0: [121 125 125 120 165 118 180 127 168 127 127 161 147 151 119 158]
1: [127 130 128 133 167 125 174 125 160 133 124 154 146 144 129 150]
2: [126 125 119 124 160 125 181 130 165 126 130 158 140 149 129 152]
3: [184 171 171 179 128 182 147 175 121 183 157 129 132 126 186 116]
4: [127 132 131 132 160 124 175 130 161 125 124 149 150 148 129 151]
5: [188 169 169 177 127 176 143 173 119 176 155 120 127 127 178 128]
6: [169 157 159 173 123 164 131 166 124 155 156 119 131 126 161 126]
7: [193 178 160 196 118 188 137 180 118 170 168 121 131 126 188 124]
8: [121 126 122 115 167 122 183 125 162 124 124 157 141 150 122 152]
9: [203 187 185 192 126 194 140 193 116 198 169 119 122 128 200 123]
10: [216 201 205 217 118 221 149 209 113 211 181 114 129 122 220 124]
11: [180 168 179 176 117 184 143 178 121 183 161 119 129 123 182 134]
12: [122 132 131 124 163 127 178 117 166 122 129 164 155 152 129 159]
13: [119 129 131 117 168 121 181 123 168 120 126 167 144 147 115 153]
14: [165 160 151 166 124 163 141 164 121 163 154 126 134 129 160 131]
15: [113 123 118 112 178 117 195 120 184 116 111 172 155 152 119 165]
16: [119 124 124 123 177 122 192 128 180 124 117 171 157 150 116 163]
17: [184 172 176 176 115 184 147 180 116 184 159 125 128 131 188 127]
18: [151 149 147 158 135 148 139 145 137 139 138 125 129 136 148 132]
19: [123 131 128 131 152 135 170 121 159 131 127 146 140 147 123 146]
20: [186 176 176 183 117 186 149 177 117 182 157 123 127 128 186 125]
21: [136 135 130 144 147 143 159 136 144 140 131 150 137 145 136 139]
22: [116 120 130 110 177 113 189 112 174 122 124 167 155 153 116 161]
23: [104 116 121  93 195 103 219 108 202 111 117 191 161 165 108 185]
24: [206 190 198 204 110 211 151 199 111 208 174 113 127 129 214 119]
25: [157 145 152 159 135 158 142 150 141 151 145 135 142 140 151 126]
26: [170 153 160 156 131 158 149 153 127 157 141 124 128 132 160 128]
27: [133 132 123 120 158 127 166 128 160 139 128 155 137 148 129 151]
28: [175 158 159 178 127 168 142 165 126 157 161 125 132 134 162 133]
29: [161 147 152 158 134 149 145 151 133 144 143 141 135 131 151 132]
30: [111 121 118 110 194 118 214 105 192 119 116 183 164 157 114 179]
31: [158 158 155 157 127 170 144 153 125 162 151 124 134 125 165 127]
32: [124 132 130 131 159 128 170 135 156 121 135 148 143 144 130 152]
33: [109 119 118 111 185 106 208 117 177 118 112 174 156 157 118 173]
34: [123 125 124 116 164 123 172 124 158 125 124 162 149 141 127 157]
35: [107 120 120 108 192 108 215 106 193 114 114 189 156 158 113 178]
36: [142 132 134 140 150 132 160 141 150 139 135 153 143 145 135 153]
37: [216 183 179 214 122 207 146 199 117 182 175 113 137 127 197 119]
38: [111 124 122 123 179 106 195 123 179 117 124 172 155 159 115 160]
39: [119 124 119 111 188 125 214 116 186 115 125 187 162 164 116 178]
40: [110 109 118  96 187 112 211 106 198 114 116 193 154 170 107 177]
41: [126 132 124 121 167 122 183 124 170 117 123 161 155 148 125 158]
42: [132 130 129 126 158 136 166 133 154 133 132 148 146 149 131 150]
43: [179 157 158 168 126 172 147 169 123 172 151 122 140 130 172 124]
44: [119 125 121 125 186 126 210 122 180 130 123 176 160 155 120 171]
45: [177 170 165 169 125 177 144 168 124 169 154 122 131 125 173 127]
46: [183 171 167 174 123 176 146 179 120 183 156 122 132 130 178 123]
47: [122 119 136 125 174 122 195 129 184 133 122 173 153 146 125 161]
48: [214 188 177 211 113 208 140 200 121 183 178 110 130 125 199 117]
49: [161 153 150 156 120 163 141 161 131 163 149 131 127 128 155 132]
50: [186 174 167 180 122 188 146 176 121 179 163 119 128 130 181 121]
51: [204 187 184 200 110 210 154 189 110 198 167 119 127 129 216 124]
52: [155 141 144 150 131 149 143 146 133 154 149 133 136 135 150 132]
53: [116 119 127 115 176 117 196 124 182 114 119 168 150 156 119 163]
54: [150 146 146 151 125 158 142 144 136 154 141 139 129 134 149 133]
55: [183 176 167 175 126 180 147 177 120 186 164 123 129 130 183 126]
56: [133 120 130 128 167 128 182 133 156 131 129 155 150 147 121 153]
57: [118 127 119 119 181 119 198 115 175 121 124 166 153 147 120 168]
58: [157 147 149 156 128 160 141 148 138 148 143 128 136 130 148 129]
59: [218 187 187 212 117 214 135 206 107 184 179 110 129 129 204 126]
60: [167 148 157 172 131 165 137 164 121 151 157 130 132 123 156 122]
61: [147 138 150 146 149 145 164 144 142 152 144 150 134 138 149 146]
62: [ 92 103 114  91 212  93 248 106 215 103  99 216 173 165  99 203]
63: [120 126 118 119 186 115 192 119 183 117 115 170 148 167 121 171]
64: [113 120 123 109 178 115 195 111 180 120 117 169 149 155 122 163]
65: [114 117 123 116 185 117 191 125 184 120 120 172 152 158 114 167]
66: [214 185 173 212 111 205 141 197 115 185 175 112 134 124 194 121]
67: [226 187 185 220 108 217 142 212 112 187 183 113 123 122 215 119]
68: [130 134 134 134 157 134 166 135 157 131 128 152 142 142 128 148]
69: [190 179 175 184 125 196 141 180 115 189 163 126 128 131 197 123]
70: [169 155 158 170 132 169 138 159 127 161 155 129 136 136 166 127]
71: [210 179 171 208 109 199 148 194 118 178 178 117 134 131 195 115]
72: [168 155 149 163 134 168 141 158 127 154 149 125 136 132 159 127]
73: [179 167 165 171 125 178 146 164 123 176 159 122 129 126 174 121]
74: [131 135 135 136 155 128 175 131 163 128 135 158 144 141 128 151]
75: [177 162 160 171 121 183 142 173 129 175 157 119 127 132 174 126]
76: [190 176 178 182 121 190 143 180 125 179 165 122 129 123 185 121]
77: [174 159 165 167 118 174 139 166 125 167 143 128 134 127 175 130]
78: [130 128 128 130 154 122 166 130 158 127 124 148 145 144 129 147]
79: [157 155 146 154 130 159 148 154 135 152 146 128 139 133 162 137]
80: [157 151 158 151 137 151 148 153 135 150 148 137 136 130 153 137]

[180 159 166 184 117 187 135 175 127 155 166 123 127 134 178 129] 75 28 45
[160 158 144 163 133 165 146 165 130 154 144 129 127 131 162 129] 72 49 79
[151 147 145 153 130 154 143 149 138 146 143 142 129 132 149 132] 54 29 52
[ 95 121 114 100 221 105 251  98 215 101 116 201 178 175 106 200] 62 23 35
[143 134 133 140 156 134 159 142 154 137 132 149 137 140 136 141] 36 21 68
[126 128 126 119 176 125 181 125 174 122 121 159 148 146 122 159] 41 0 13
[155 152 151 153 135 154 151 148 130 146 146 129 130 130 150 134] 80 29 58
[141 136 133 134 154 136 166 144 154 133 137 153 140 142 137 146] 36 68 42
[161 152 147 156 132 166 140 153 127 146 148 122 136 138 154 129] 72 58 79
[132 139 132 135 151 139 166 137 156 124 133 151 146 134 138 147] 68 32 74
[152 138 147 152 131 151 148 145 134 151 146 133 138 131 147 132] 52 58 54
[205 188 196 199 117 205 141 198 111 204 175 116 130 122 206 122] 24 9 51
[129 126 125 127 167 125 175 125 160 118 126 151 151 148 126 150] 4 1 56
[106 120 121 110 189 115 216 112 191 118 121 179 164 158 116 176] 30 35 39
[201 174 169 193 120 191 144 188 117 164 170 122 125 123 185 121] 7 76 50
[170 154 159 173 126 165 136 167 131 155 151 120 127 124 159 128] 6 60 28
[ 86 103 101  91 223  84 255  96 235  95  96 214 173 186 100 201] 62 23 40
[167 151 150 164 131 172 139 161 131 148 150 121 136 126 162 126] 72 60 70
[157 142 145 154 140 148 147 151 134 155 149 132 139 134 148 124] 52 25 29
[129 131 128 127 157 127 168 128 158 125 128 156 140 143 124 142] 78 68 19
[122 130 126 114 165 124 181 128 170 129 124 166 145 152 126 160] 0 8 13
[182 157 161 178 128 174 143 172 125 160 156 124 128 125 165 122] 28 45 43
[190 164 164 185 122 190 149 181 121 165 163 124 137 134 173 123] 50 5 46
[179 171 166 173 129 173 144 181 131 168 153 126 129 125 174 127] 45 5 46
[188 166 163 195 121 188 143 179 118 168 164 123 132 125 180 126] 7 50 76
[164 154 154 168 130 161 143 156 127 151 148 128 133 127 161 129] 72 14 60
[205 179 173 206 116 198 145 192 120 171 177 120 127 130 190 127] 71 66 37
[168 160 153 164 123 170 143 155 129 163 144 123 138 130 171 127] 31 70 72
[255 221 220 237 101 245 149 229 102 243 193 108 126 123 255 115] 10 67 24
[206 185 189 194 118 206 138 190 118 200 166 120 130 132 204 124] 9 51 24
[193 183 181 187 121 198 151 186 115 191 167 120 133 125 194 119] 69 9 76
[123 124 127 125 170 122 184 127 170 128 126 168 147 153 124 158] 0 13 41
[166 154 148 164 132 161 144 165 131 147 146 127 135 131 160 129] 72 79 14
[135 128 134 132 154 130 176 131 157 133 131 159 147 139 127 149] 74 68 1
[144 136 133 141 145 134 157 136 140 140 128 143 139 135 141 137] 21 36 61
[ 98 118 112 112 212 103 248 103 215 109 113 205 173 167 108 205] 62 23 35
[212 197 195 202 110 212 146 200 113 203 170 118 136 128 213 117] 24 51 10
[168 159 148 156 134 164 149 165 122 153 152 124 130 124 162 126] 72 14 31
[154 142 146 158 134 157 147 151 127 153 148 133 132 130 154 130] 52 58 29
[193 182 178 182 124 194 138 183 116 189 158 121 128 130 194 118] 69 76 20
[140 139 138 140 141 146 152 140 142 141 135 141 134 142 139 141] 21 36 61
[229 200 187 233 109 221 146 215 110 198 192 112 134 126 205 114] 67 10 59
[175 164 159 170 121 172 150 177 125 162 160 123 131 120 172 130] 45 43 75
[216 176 179 215 126 208 141 196 108 176 177 118 138 121 205 114] 37 66 48
[149 135 143 142 130 145 146 148 137 142 144 133 132 127 146 133] 52 54 18
[186 170 161 191 123 189 138 172 118 162 167 119 127 130 178 128] 7 50 5
[204 188 194 197 120 200 143 198 112 202 169 117 120 126 208 118] 9 24 51
[162 150 152 164 123 163 148 163 135 155 155 128 127 132 161 132] 49 14 72
[129 134 132 129 161 134 166 135 154 129 129 152 146 137 131 150] 68 42 32
[170 162 163 158 123 169 145 166 127 161 150 131 131 127 170 132] 77 14 45
[233 194 188 231 108 231 141 217 109 194 183 110 132 125 212 119] 67 59 10
[137 132 129 138 163 134 174 132 165 132 140 152 143 143 131 145] 74 68 42
[167 162 163 162 127 173 143 172 124 174 162 129 131 126 169 137] 45 75 14
[212 192 190 198 112 210 151 198 115 214 171 116 131 122 215 122] 24 51 10
[195 168 173 194 114 183 140 189 114 174 169 119 136 130 183 123] 7 76 50
[241 211 216 220 105 234 147 213 112 232 190 116 130 127 237 115] 10 24 67
[197 176 171 195 130 191 141 188 119 167 170 117 133 121 181 127] 7 76 50
[121 130 124 120 180 125 186 127 174 128 128 172 154 148 122 162] 16 57 41
[168 168 157 169 125 167 148 164 120 164 147 125 129 130 164 131] 14 45 77
[220 200 194 209 107 222 153 205 115 213 181 114 132 125 225 118] 10 24 67
[137 132 133 130 154 131 160 134 144 133 137 141 148 139 135 139] 42 36 68
[153 142 148 156 138 145 147 152 130 145 137 136 138 132 156 135] 29 80 52
[104 111 118 105 195 108 211 107 193 114 113 190 158 161 113 176] 35 40 30
[120 113 116 108 181 111 197 115 183 106 115 171 162 152 111 165] 15 53 33
[157 150 154 159 134 156 154 160 130 154 145 136 137 125 153 137] 80 29 79
[198 172 169 194 119 199 141 186 119 173 167 116 133 134 183 125] 7 76 50
[117 128 126 127 181 129 201 121 183 129 121 175 151 152 126 168] 44 16 47
[179 168 163 168 128 177 147 172 125 170 154 123 128 132 172 130] 45 75 73
[154 145 147 161 140 148 151 153 138 142 142 134 139 122 153 138] 29 80 58
[117 122 126 118 171 116 176 120 171 123 121 162 147 154 125 158] 0 8 13
[223 190 187 224 112 214 148 203 111 186 186 113 133 121 208 115] 67 59 48
[140 141 134 130 147 139 161 136 149 139 133 144 142 138 133 141] 21 36 68
[145 140 143 148 140 150 146 150 134 151 139 132 136 133 152 133] 52 54 18
[171 164 162 173 123 173 144 170 123 157 163 128 132 126 160 124] 28 6 14
[188 176 167 181 119 187 144 176 121 177 166 119 127 130 188 123] 50 76 20
[121 122 125 118 162 128 177 122 163 124 123 161 142 140 122 157] 34 8 0
[173 158 160 173 128 166 143 164 126 160 163 121 138 135 165 133] 28 70 14
[188 165 168 187 117 175 144 176 118 162 163 117 133 129 171 133] 5 45 50
[128 130 127 130 154 125 167 126 159 127 136 150 147 143 128 141] 78 32 19
[218 192 186 234 109 221 139 214 112 186 190 111 133 122 219 115] 67 59 48
[177 162 159 180 123 172 138 167 120 157 157 123 133 134 173 126] 28 6 70
[129 128 130 124 158 123 167 128 156 128 126 155 141 139 128 145] 78 1 68
[198 170 164 186 116 193 143 181 121 167 173 123 135 126 177 125] 7 50 76
[135 137 136 136 158 132 168 133 154 133 134 150 141 138 133 142] 68 74 42
[159 150 145 161 133 160 145 154 135 145 144 132 144 128 161 128] 79 58 25
[135 135 131 135 145 139 164 130 150 129 130 150 130 138 134 141] 21 68 36
[110 116 119 111 186 110 205 114 182 112 118 178 157 158 114 169] 33 15 65
[200 173 178 199 118 194 146 193 115 177 174 114 131 128 193 122] 71 66 7
[204 177 179 204 115 200 141 187 116 169 171 115 133 127 195 114] 71 66 37
[177 158 154 176 127 173 139 163 121 155 163 125 128 130 162 126] 28 6 70
[184 167 168 184 114 186 143 180 123 163 167 116 129 133 180 125] 50 7 76
[131 134 126 125 173 129 198 128 178 116 124 166 153 149 130 166] 41 16 57
[158 154 154 154 133 158 153 158 126 152 147 137 134 133 154 131] 80 79 29
[169 161 160 165 124 167 151 160 123 163 152 132 128 131 164 133] 14 70 31
[160 151 153 161 126 172 146 158 129 147 152 127 130 131 152 129] 72 49 58
[141 131 134 138 152 140 164 136 151 136 136 150 138 138 135 151] 36 68 21
[156 154 148 154 133 163 140 153 132 154 147 130 137 136 158 136] 79 58 72
[149 140 143 147 149 149 153 148 148 136 141 136 135 138 142 140] 61 21 18
